M: rows in a few groups, each row roughly a mix of its group's directions:
M (96 x 10):
[[  9  20   2 -31   1  14   9  -3 -16 -12]
 [ -9 -32  -3   6  10  -3  -6 -12  16 -21]
 [ 16  -9 -15  -3  16  -2 -13   3 -15  30]
 [ -8  29  11 -19  -2   0   0 -12  24  -6]
 [ 35  10  -4   1 -10 -11 -12 -18  -8  -3]
 [  2  21  20  15  11  14 -25   1  10  -6]
 [  7  -1 -12 -18  29   2 -23  -3  12  11]
 [-10  23  17  11  10 -22 -12  16   9  -2]
 [  0  -7 -22 -12 -16 -31  -4  -2   0  16]
 [-22 -21  10  -4 -13   9  27  10   0   7]
 [ 29  -4   4 -17   3 -14 -10   2 -17  19]
 [-39  -4 -15   4  -9  -8   5   4  12   7]
 [  2  -6 -27 -16  21 -14 -15   7  14  -2]
 [-22  -6  33  -2  -2 -14  -4   2  13  11]
 [-19  14 -18  -2  16  18  17 -17  -9   3]
 [  7   2  19  19 -25  10  16  -5 -16   9]
 [-18  -3 -14  -7  -6 -10  -8   9   7 -35]
 [ 33  15   0   5   1  -9   9 -13 -22   1]
 [-16   9   3  -7 -20   2  -4  -1   5 -36]
 [ -6  12  27 -11  -7  19  -6 -15 -12 -17]
 [  5  -5  -6  -9 -20  16 -24  -4  -9 -25]
 [-23  -2  34   2  -4 -12  -5  -1  14   8]
 [ 13  12  21   7   6   4 -22 -13 -18  17]
 [ 17  14  -2 -10 -27   6  22  -2 -17  -5]
 [  5   5   7 -28 -10 -19  -8   8  15 -21]
 [-25   2  10  -6   3   7 -13   1   0 -34]
 [  2  21 -12   5  -3 -26 -13 -17  -4 -18]
 [ 18   3 -19  -3 -11  -1   5 -28 -19 -11]
 [-15   4   6  10   8 -11 -27   0  26 -12]
 [ -2  12  42  -5  -1  -1   5  10   6   7]
 [ 27   7 -12   5   9   9  19 -15  13 -17]
 [-19   2 -11  -2  -4 -38  -2   0   8 -10]
 [ 36 -16 -10  -5   3   1  10 -11 -10  10]
 [  3 -10 -27   3  13 -16  -2  13   0  27]
 [-24   3  26  12 -13  19   0  -6 -10  -7]
 [ 26  -2  13   6  20 -17  -5  14  10  15]
 [-15  -4   5  17 -26  -2 -15  -5  17 -19]
 [-13  -4  37   6   0 -10 -13  -9  12   4]
 [  6  11  -7 -29  -1 -15   3   0  17 -24]
 [ 23  10 -23  -4  18   8  15 -16   6  -8]
 [  6 -10 -33 -14  16 -16  -4  14   3  -4]
 [-24  -3  -5  -8  11  -4 -14   7   8 -32]
 [ -4  30 -21  10  -9  12   0   0 -16  13]
 [  7   8   1  -7  24  -6  28   6 -12  21]
 [ -4   1  27  13   0  15  18  -1 -26   4]
 [  6  36   1   3 -24  -9   3  -3  -4  12]
 [  7   2  23  23  -1   3 -12 -22  11 -16]
 [-12   9   4 -10   2  13  28  28   6  -3]
 [-12  15  29   1 -15  17   7  -9 -10 -16]
 [-31  -8  17   7   0  -5  -5  13  24  -3]
 [-33  -7 -13   0 -14 -16   7   3  17   3]
 [ 19  -3 -11 -17 -11  16  -5   2 -28 -13]
 [ 24   9  10   3  22 -13  -8  20   5  16]
 [ 12  -6 -33 -13  12 -18  -5   9  11   6]
 [  2   5  26  23   2 -10 -12 -13  16 -14]
 [ 16  11   4   3 -12   9  21 -14 -29  -2]
 [ 10  -9 -23  -6  26 -14  -6   7   9  19]
 [ -3 -22  -7  -3 -20  -1  27 -17 -11  -4]
 [-18  -5  27  15 -11  14 -12   0 -18  10]
 [ 36  -4  -6  17  11  13   5 -11  -1   5]
 [-21   6  10  15  -5 -12 -16 -12  18 -21]
 [ -1  15  23   0 -24  18   9 -10 -13 -11]
 [ -5  -4 -23 -18   4   0  11  23 -13  21]
 [ 36  -1 -14   9   9   0  12  -7  14  -9]
 [ 30   6 -26  -2   3  13   5  -1 -15 -10]
 [ -8   3  21  12 -19   4  10  -2  15 -28]
 [ -9  -8  -5  -1 -23   7  24 -19 -18 -10]
 [ 19 -12   4  17 -13 -17   3  15  23 -10]
 [-13   4 -14 -11   0  10  28  27   4  -3]
 [-26  -1  -1  -8   9  -2 -10   7   3 -34]
 [-22  -1 -30  -1 -16 -18   0  -1   3  13]
 [ 26 -11  -8   9   6   6  -9 -20   1 -26]
 [ 17  -1  27   3  -4  18 -15 -12 -19   1]
 [-16  -9 -13 -13  20  -4  -8  14  -7 -27]
 [ 13  -4 -12  -2   1 -41  10  -4  -4   0]
 [ -5  -4 -21  -7   6  13 -32  -8  17  -8]
 [ -9  -6   2   3  32  -8  21  14 -16   9]
 [-28  -6  19   2   2  12   0  22  16   6]
 [ 29  -9 -21  -8  11  13   9   5  -9 -16]
 [  4  28  -1   5  15  -6 -31   4   7  -6]
 [  6   4 -19   3  16  31   9  11 -15  -6]
 [  3 -10  -4 -14  -5  24  23  11 -17  17]
 [ 24  10 -12 -12   4  -4  13  -8  19 -24]
 [ 21   9 -15   6  11  12  21 -17  10 -15]
 [ -3  -7  16  37 -10  16  10  -4   1  -3]
 [ 13  -8   5  34   4  20   6  -8  -9  12]
 [-22  -5 -13 -10  -5 -27  -1  21  13   4]
 [  1  12  22 -14  21  21   5  -5 -18   7]
 [ 10  12  24  -9 -20 -23   9   2  15  -3]
 [  2 -20   3  29  -6  -7  -6  16   0  22]
 [ 16  -5   1  -5  -4  36  11  -5 -18   8]
 [ -8   6 -25  -3 -11  -8 -13 -25  -2 -21]
 [  2   4 -37  14  -7   5  -2 -16  -1 -15]
 [ -2  15 -10   3  13  32  10  15 -17   4]
 [  5  31   9  18 -19  -1  -7 -18   2  -3]
 [  8  -5 -10 -18  35   3  -3   8 -15   8]]
the two rows of each list that fit no group, in list order (the others fit one group, some only roughly):
  * J362: [  1  20  -7 -16 -15  -8  21  22  -3  14]
  * J670: [  9 -12 -27  -1 -11 -23 -14 -18  -2   2]
  * J304: [ 27   3 -10  -2  17 -12 -16  21   4 -10]
  * J860: [  2   1   4 -20   7  26 -18  -4 -18 -17]
  * J46: [-14 -16 -16   1 -12  -5 -11 -27  12 -16]
  * J700: [ -5  24  -4   2   2  24 -27  -8  -1 -11]
  * J724: [ 11  -2 -13   2   5   0  26 -10 -32  -5]
  * J530: [ 33  -7  -5   1  -3  -5  18 -17 -18   4]
  * J467: [ 11  24  13   1  15  -7   4  25 -11  14]
  * J669: [  1  19  -9 -24  19 -13  24   6   3   3]
  * J226: [ 22  -8  12 -20  -7 -21 -16  14   6  -6]
  * J144: [  7 -21  20  17  -3 -21  -1 -12  19  -6]
  * J552: [ 14 -10 -36 -14   2  -7 -11  10   0  -6]
  * J710: [ -1   7  -1  16 -10 -20  27   1  16  18]
  * J139: [18 12 -6 -4  5 -3 26 -2 -4 30]
 | J304, J724
  * J656: [  5 -13 -15  13   8 -20  23  14  -7  17]
  * J678: [ 24  -8  10 -11  12  11   7  -8 -30  -5]
  * J190: [  3   3  -9 -13   3  -6  -6  12 -23  34]
  * J906: [  8  15 -11  -9  -4  33   0  -4 -23   2]
  * J898: [ -4  -8  18  10 -12  20  -4  -3 -30 -13]
  * J576: [ 13   1   4  22  -8 -10  19  -4   3  30]
  * J391: [  6  -7   8  20  13   2 -14  -9  13  31]
  * J942: [ 22  -2  24 -13  -4   6 -22  -4 -19   3]
  * J712: [-10  -4  30   4 -23  -5  -5   5   7 -20]
  * J800: [ -9 -11 -14  -3 -19 -32  -7 -11  11   6]
  * J550: [40 -7 17  8 -5  2 -8 -2  6 -7]
  * J966: [ 10 -10  -5 -32   3   1   7  20  -1  20]
 | J678, J966
  * J15: [ 26  13   7 -18   6  11  -2 -18  -4 -19]
  * J811: [ -8  11  -8  -9 -15  -5  29  15  18 -13]
  * J426: [ 33   3  -6  -7  -8  11  -1  -8 -10  25]
  * J440: [  2  22 -15   2 -11   9 -10 -22 -17 -18]
  * J932: [-14  22 -15  -4  -6   7 -22 -13  -1 -22]
  * J754: [  8   9  24  -6   1  28  -1 -11 -21   5]
  * J775: [-11 -16  23  19 -12  14  10 -16   8  -8]
  * J27: [  7 -15 -29   9  19 -13 -18  -4   6   4]
  * J234: [-18  -8  -2  12  29 -19   7   8  17   3]
  * J551: [ -3  -4  -2 -27  -2 -24 -20  17  -1   9]
  * J740: [ -6  19  13  -6   8  19  14  21 -11  18]
  * J57: [-25 -19  14  19  11   2  -5   1   1  21]
  * J820: [ 21 -13 -23  -7  13  -2 -20   1   4  19]
  * J794: [ -6   3  -4  25  -4   2 -20 -30  -1 -10]
 | J27, J57
  * J460: [-19   2  -5  -8  35 -10  -4   4  18   0]
  * J489: [-24  -4  23   3  -1  -6  16  24   6   7]
  * J386: [ -1   7  12  -3  17  21 -10  28   8  16]
  * J187: [  1   5  -8 -15  10  31  10  20 -14  -8]
  * J82: [-29 -19  11  11   7  -2 -19 -12   3   9]
  * J708: [-19 -16 -11  -1 -17 -24  11 -14   5 -13]
  * J146: [ 20 -14 -29   1  -6  -9 -20   4  12   6]
  * J263: [  7  12   9   8   7  28 -28  -8   8  -7]
  * J189: [-17   1  16  25   2  10  -9 -19  12 -17]
  * J175: [-19 -22   8  10  14  26  -6  10   4 -10]
  * J940: [ 33  21   2   2  15  -8  -7   4 -12  10]
 | J187, J175
  * J194: [ -2  30  13   6  -7  23   3   3 -19  -4]
  * J138: [ 26 -11  17  10   0   8 -20  -3 -17  14]
  * J742: [ -9  -2  -8   1  29 -13  -9   2  23  19]
  * J801: [ 16 -21  -6   6  13   7 -27  -3   1  21]
  * J665: [ -5  -6  20 -11  -2 -22  -8  24  -5  20]
  * J557: [ 21 -17 -11   4   2 -20 -12  18   6  19]
  * J984: [-12 -21  29   1  17  -1 -18  -5   1   8]
  * J17: [ 29   6  10 -23   0   1 -19 -10  -7  -9]
  * J369: [ -8 -15   7   5   3 -34  -1   7  23  -1]
  * J258: [ -5  29 -13  -4 -16 -14  -5 -12  20   3]
  * J92: [-31  -6  13   7   0  -6 -20  -7  -1  20]
  * J691: [ 11  -5   3 -26  -1 -11  15  26  -6  15]
  * J631: [ -3   9  -9 -12   2  -7  29  14 -19 -18]
 | J665, J258
  * J494: [ -2  -7  24   9  -7 -18 -13 -20  20 -11]
  * J812: [ -7   3 -22  15 -16  -9 -12 -25   7 -15]
  * J675: [ -6  11  13  -5 -24   4  22   1 -18 -20]
  * J235: [-16 -10  10 -11  -6   4 -21  -7  27 -16]
  * J989: [-19   1   7 -27  -9 -20 -15  15   2  -4]
  * J581: [ 38  17   1  -3   2   9   0  -2 -16  -3]
  * J32: [-14  -1  27   0 -10 -13  10   4  25 -14]
  * J287: [  2  16 -25 -16  -4  -6  13   7 -25   7]
  * J880: [-36   2   4  -1 -14   0 -21   5  -1  14]
  * J717: [  1   1 -23   3 -10 -14 -19 -15 -13  23]
 | J235, J880
  * J792: [-11 -23  -8   7 -20  26  14  -3   7   6]
  * J262: [ -1   2 -33  -1   7  13   0   6 -25  13]
  * J872: [ 16   3 -21 -21  -8 -14  11  15 -10  16]
  * J726: [-17 -34  -5  -7  20   2 -12   3   0   5]
  * J80: [ 11   8 -10 -30  -6  17 -17  -5  -7 -18]
  * J355: [ 20 -14  24  -5  18   0 -18  -7 -15   5]
  * J335: [  4  23  27  -4  -9  14  13 -13  -3  16]
  * J26: [-19  -8 -23   6 -16 -22  -7 -14  11   3]
  * J711: [  7  -9 -10  27 -11 -15  -1  -3  21  19]
  * J77: [ 19 -24  13   4  -4  -2  28  -4  -5  11]
  * J105: [-15  19  18   1   9   4  -1  31   0  11]
  * J752: [ -1 -11 -28 -15  12 -12 -16  -2  -4  21]
  * J12: [ -7 -18 -19 -18  10  -5   6  19 -12  21]
  * J859: [ -6  -1 -16 -18   1   2 -29  -1  15 -22]
 | J792, J752
  * J419: [-19 -11   1  13 -16 -21   3  23  17  -1]
  * J198: [-15 -16   6  -2  -3  -8  15   4  28 -23]
  * J231: [-26  18 -15   6 -18   1  18  11  10   0]
  * J478: [ -4  -6  -4  -3 -10 -31 -20 -14  -2  20]
  * J648: [ -4  12 -18 -18  19 -18  -6   3  24  -3]
  * J408: [-15  -5  -3  25  -2   0 -23 -26   2  -5]
  * J956: [ 18  -6 -14  16 -25 -16   6   1  12  16]
  * J359: [-27  -1 -17   1  -3  -9  31   2   5   7]
  * J497: [-18  12  17  -8   0  23  -7 -15 -22  -2]
  * J522: [-11  17  -3   7  -6  -6 -20  -7 -18  29]
  * J944: [-38  -3  -3  -2 -19  -9 -10   4   6   9]
 | J359, J944
  * J694: [-16  -3  28  26  -5  -1  19   0   0   8]
  * J782: [ -4  -6  32  16 -11   3  26   1  -2   2]
  * J901: [-24 -24   9  -3  -4  26  -2   2  15  -2]
  * J47: [-23  15   0   8   1  17  20 -15   7 -18]
  * J484: [  6  -2   7 -27  -6 -21 -22  16  -6   7]
  * J938: [ -4   7  -5 -23  -2 -16 -24  11  21 -10]
  * J683: [-3 -7 26 -5 22 22  8 18 -1  2]
  * J73: [-16 -18  19  22  -5  13 -14   0 -13 -14]
  * J673: [-23 -32 -14  -1  11   2   0   3  11 -11]
  * J705: [-23  -8 -16  17  -4 -16  13  16  17   4]
  * J8: [ 26  -3  -6  16 -14   7  18 -10 -15  17]
  * J873: [  2   3  29   8   6  20 -15 -16   4  17]
 | J938, J8
  * J704: [-34  12   8 -10  -3  19  -4   7 -14  -7]
  * J433: [-34  10   4  -1 -10   4  16  -2  11 -18]
  * J463: [  8 -30  -7  -8   5 -19  17   8  13  11]
  * J960: [ -7   6 -11  -4  -1  -6 -14   4 -22  34]
  * J836: [ 18 -10 -35  -6 -13 -14  -1   9   1  -3]
  * J331: [ 25  -3  -3   2 -24  12   9  -2 -25   8]
  * J569: [-26  19 -16  -2  -7   7 -19  -8   0 -17]
  * J612: [-12   1 -16   1  16  23  -1  15 -22  15]
  * J164: [-11   3 -25   5   5   7 -16  -4 -21  24]
  * J850: [ -5 -12 -32  -1 -10 -22 -11 -12  -2  10]
  * J243: [ 23  -3  -8 -23  10 -17  10   1  -5  22]
 | J704, J243
